Some points:
(35 -26 33 -20 46 -27 44 16 32 -1 8 -28 -63 -18 -36 -10 3 27
 14 -37 -32 34 -20 -44 5 25 2 8 -29 -1 -13 13 8 22 -9 -8
 -19 -17 -19 -44 -16 37 21 2 20)
(37 24 33 0 -14 17 33 -9 33 16 -7 -28 11 -18 -28 -9 -2 -3
 11 3 -31 -15 0 1 7 5 -14 37 20 -9 -13 14 5 54 28 51
 -20 34 -8 23 -16 25 22 -8 21)
(38 -25 33 -6 -12 -22 -2 -7 32 34 -29 20 9 14 0 -10 5 -31
 3 0 18 5 32 4 27 17 2 -27 20 11 24 13 4 -20 26 17
 30 33 -21 21 34 -28 23 -12 21)
(-16 -24 -17 -9 -12 -36 -12 -14 -17 11 -7 20 9 35 -4 -10 17 -21
 -12 25 19 19 12 18 4 -5 -12 -14 -29 31 -2 15 16 -26 13 -4
 30 -19 -18 1 33 -12 -26 7 -28)
(36 23 -17 -19 -16 -4 10 9 -5 -27 -10 20 8 -7 34 -9 1 12
 -1 5 19 -6 32 1 -12 -5 21 -34 21 1 1 14 6 22 -21 24
 29 -18 28 -37 34 2 22 -23 -27)
(-18 25 -18 -10 -13 -3 11 -14 16 10 -22 -30 8 0 28 -10 6 -5
 -1 5 18 -2 32 2 2 -7 -1 -18 21 6 9 13 -9 21 18 33
 -21 35 -4 19 -18 -1 23 -12 -29)
(-17 26 -17 -12 -12 9 16 -11 2 27 -15 -30 10 9 44 -10 -19 7
 -15 -29 19 10 18 -15 -17 -4 13 16 -30 -9 -7 14 -1 7 23 27
 -19 -17 -3 -12 -16 25 23 11 -27)
(-16 24 -17 -8 -13 32 -13 -16 -14 10 15 21 10 8 12 -10 6 4
 -13 14 -32 -11 -12 18 -28 -23 -9 24 -30 -20 -28 -43 11 5 21 26
 -20 -17 -5 -5 -18 22 -26 -8 -27)
(-15 -25 -17 -10 -13 2 -30 -9 -48 9 16 20 9 30 -11 -10 11 -26
 -3 16 -32 -20 -28 47 -26 -18 -31 33 -29 4 -33 -41 14 -16 -13 -1
 -21 -17 -18 -9 33 0 -23 -4 -28)
(-18 25 -16 -14 47 -17 -10 21 -14 -1 -7 19 9 -5 -3 -10 11 -28
 -10 25 19 -22 1 41 -9 -22 -28 -1 21 24 -24 -41 -5 0 -26 -7
 28 -18 -3 -10 33 -25 -26 -19 -27)
(36 23 -16 -28 45 -6 -6 26 -4 -23 -18 19 9 -22 14 -9 -4 -5
 15 4 19 -23 17 41 -22 -24 9 -10 19 19 -8 -43 -9 25 -54 -4
 28 -17 22 -28 34 0 23 -37 -27)
(-16 -24 -16 -12 -13 -18 1 21 3 18 -29 20 10 -10 17 65 -24 -19
 -3 -30 17 -23 14 11 -3 -6 -8 -1 -30 10 15 15 -1 16 -12 5
 31 -17 -16 2 -18 -7 -26 -17 -28)
(-15 -24 -19 -11 -12 -17 -6 4 20 34 -27 -30 11 -4 21 64 3 -32
 13 -18 18 -31 7 18 -2 -2 -19 13 21 -5 5 15 -13 22 20 21
 -21 -18 -20 21 -17 2 -27 -19 23)
(-16 -24 34 -10 -13 10 -13 2 0 35 -17 20 -65 -8 7 63 -6 -31
 3 -25 20 -24 -13 24 -23 -18 -18 38 21 -2 -5 -43 9 16 36 15
 -19 -17 -23 24 -17 3 -25 -20 22)
(-15 -23 -17 -11 -12 -4 1 1 -14 40 -6 21 -65 2 37 64 -38 14
 -10 -39 19 0 -16 -7 -23 -1 16 11 -28 4 10 15 -6 -31 22 -2
 -20 -16 -17 -17 -16 29 -26 21 -28)
(36 23 -17 -10 -13 41 -68 -34 -21 -1 24 19 8 -24 30 -8 1 30
 56 58 -31 47 67 4 7 -28 35 -7 -29 47 -60 14 45 1 36 -12
 -20 33 19 -9 32 -71 -26 -67 -26)
(35 25 33 -6 45 -25 45 1 36 6 18 -29 -64 1 -46 -8 18 22
 17 7 -30 20 -14 -21 2 25 -11 25 -29 13 -32 15 9 13 -12 2
 -19 -18 -17 -51 -18 39 22 -12 21)
(-17 -23 33 15 -13 -24 9 20 37 12 -16 -29 10 -3 -22 -10 -3 -17
 17 -28 20 2 -3 -29 23 27 12 -8 -31 11 15 12 13 15 5 -9
 -20 -18 -15 8 -17 5 22 -2 20)
(-16 -24 -19 4 -13 11 10 1 -15 -4 9 -29 9 11 -6 -9 -19 15
 -7 -6 19 15 -22 -12 3 6 -4 -16 -30 10 11 14 11 -1 -8 -8
 -20 -18 -1 7 -17 11 24 35 23)
(-15 -23 -18 108 -12 42 28 84 30 24 -18 -28 9 30 -58 -9 -74 -70
 -29 3 -31 32 18 8 -81 95 53 29 20 -20 25 -41 56 -32 -60 -50
 30 34 9 -1 -17 26 -26 10 20)
(-17 26 33 24 -12 4 -35 16 2 -9 -4 20 9 -1 -11 -7 9 -14
 34 15 -31 22 -3 -29 3 29 51 -23 20 -32 24 14 41 -9 -8 -11
 -21 -19 4 -12 35 -28 22 -1 21)
(-17 -24 34 28 -12 -6 -22 16 19 17 -31 22 9 16 4 -10 -16 -14
 12 -18 18 7 6 -22 25 30 39 -47 20 5 31 13 19 -8 -12 -8
 -21 34 2 15 -19 -33 22 14 20)
(-16 -25 35 12 -12 14 3 -5 -15 -12 18 -30 9 20 -1 -9 -16 4
 -7 -7 19 -6 -3 -22 4 5 16 -6 21 -6 25 14 10 1 2 4
 -20 -19 8 17 -17 -13 23 26 21)
(-16 24 33 17 -13 -29 -40 -24 -62 -15 88 20 9 38 1 -8 -26 8
 -50 64 -31 67 24 46 24 -22 -9 -25 20 -91 -50 -40 -23 5 1 10
 -18 -17 -70 -35 -18 28 23 50 22)
(-16 -24 -17 9 -13 23 6 -9 -30 -30 29 -30 9 26 -2 -9 -11 23
 -44 -13 19 6 -9 -27 -2 -18 6 -6 -29 5 -2 15 -1 -12 -12 11
 -20 -18 3 3 -17 2 -27 40 -28)
(35 23 -17 19 44 56 16 -68 26 -60 41 -29 9 24 21 -8 49 34
 -39 2 19 1 8 -29 69 3 -57 -19 20 -31 -36 -42 9 -8 -24 -55
 -20 33 -1 -24 -17 23 -26 33 -27)
(35 24 -18 -1 46 14 20 -3 -10 -45 13 21 8 7 4 -8 1 11
 -15 5 18 -28 8 -9 11 -8 -5 -38 19 13 14 14 -15 29 -13 21
 29 35 24 18 -18 -17 22 5 23)
(36 23 -18 0 46 17 27 0 5 -39 3 21 8 -21 13 -9 0 17
 -2 10 18 -15 4 -4 8 -2 -2 -19 20 -3 18 14 -31 31 -15 20
 29 -19 39 32 -18 -8 22 -9 -28)
(-17 23 34 11 -12 25 -21 -21 14 -15 1 19 8 -60 -42 -9 64 9
 48 29 -29 -38 -42 32 8 -7 -31 45 18 -32 11 14 -50 -15 49 9
 29 33 60 67 33 0 -26 -24 20)
(-16 24 -18 -21 -13 0 -10 16 -3 -1 -15 21 10 -69 7 -10 11 40
 39 -24 -31 -33 -42 -19 -7 -14 22 30 21 -3 31 13 -41 -16 8 -26
 29 -18 47 -4 -19 17 23 0 21)
(-16 -24 -17 -11 -13 -32 -7 1 -24 -7 -4 -32 9 -17 -13 -9 23 17
 7 -8 -32 -10 -45 -10 3 -20 -10 19 21 20 17 14 -42 -39 -9 -50
 29 34 11 12 33 -17 -26 12 21)
(-16 -23 -17 -20 -13 -47 15 -11 -12 -16 1 21 9 15 -10 -9 21 20
 -28 -9 19 19 -26 -18 22 -12 -29 -10 -30 29 27 13 -42 -69 0 -40
 28 34 2 10 33 -35 -25 30 22)
There is one direction along which these points spread out most. Take the direction at right angles to it along which they spread out most. Go by this last direction. How far along it is each point below, from 0 to 99? The average is 50, and the first point in the table lies past the average. One standard deviation of the points above along it is 16.
(-16 -24 -17 9 -13 23 6 -9 -30 -30 29 -30 9 26 -2 -9 -11 23
 -44 -13 19 6 -9 -27 -2 -18 6 -6 -29 5 -2 15 -1 -12 -12 11
 -20 -18 3 3 -17 2 -27 40 -28) 67
(-17 -23 33 15 -13 -24 9 20 37 12 -16 -29 10 -3 -22 -10 -3 -17
 17 -28 20 2 -3 -29 23 27 12 -8 -31 11 15 12 13 15 5 -9
 -20 -18 -15 8 -17 5 22 -2 20) 43
(35 24 -18 -1 46 14 20 -3 -10 -45 13 21 8 7 4 -8 1 11
 -15 5 18 -28 8 -9 11 -8 -5 -38 19 13 14 14 -15 29 -13 21
 29 35 24 18 -18 -17 22 5 23) 47
(-15 -23 -17 -11 -12 -4 1 1 -14 40 -6 21 -65 2 37 64 -38 14
 -10 -39 19 0 -16 -7 -23 -1 16 11 -28 4 10 15 -6 -31 22 -2
 -20 -16 -17 -17 -16 29 -26 21 -28) 50
(35 25 33 -6 45 -25 45 1 36 6 18 -29 -64 1 -46 -8 18 22
 17 7 -30 20 -14 -21 2 25 -11 25 -29 13 -32 15 9 13 -12 2
 -19 -18 -17 -51 -18 39 22 -12 21) 61
(-16 -24 34 -10 -13 10 -13 2 0 35 -17 20 -65 -8 7 63 -6 -31
 3 -25 20 -24 -13 24 -23 -18 -18 38 21 -2 -5 -43 9 16 36 15
 -19 -17 -23 24 -17 3 -25 -20 22) 40
(-16 24 -18 -21 -13 0 -10 16 -3 -1 -15 21 10 -69 7 -10 11 40
 39 -24 -31 -33 -42 -19 -7 -14 22 30 21 -3 31 13 -41 -16 8 -26
 29 -18 47 -4 -19 17 23 0 21) 24
(-16 -25 35 12 -12 14 3 -5 -15 -12 18 -30 9 20 -1 -9 -16 4
 -7 -7 19 -6 -3 -22 4 5 16 -6 21 -6 25 14 10 1 2 4
 -20 -19 8 17 -17 -13 23 26 21) 53
(-16 -24 -19 4 -13 11 10 1 -15 -4 9 -29 9 11 -6 -9 -19 15
 -7 -6 19 15 -22 -12 3 6 -4 -16 -30 10 11 14 11 -1 -8 -8
 -20 -18 -1 7 -17 11 24 35 23) 58
(-16 -24 -17 -11 -13 -32 -7 1 -24 -7 -4 -32 9 -17 -13 -9 23 17
 7 -8 -32 -10 -45 -10 3 -20 -10 19 21 20 17 14 -42 -39 -9 -50
 29 34 11 12 33 -17 -26 12 21) 35
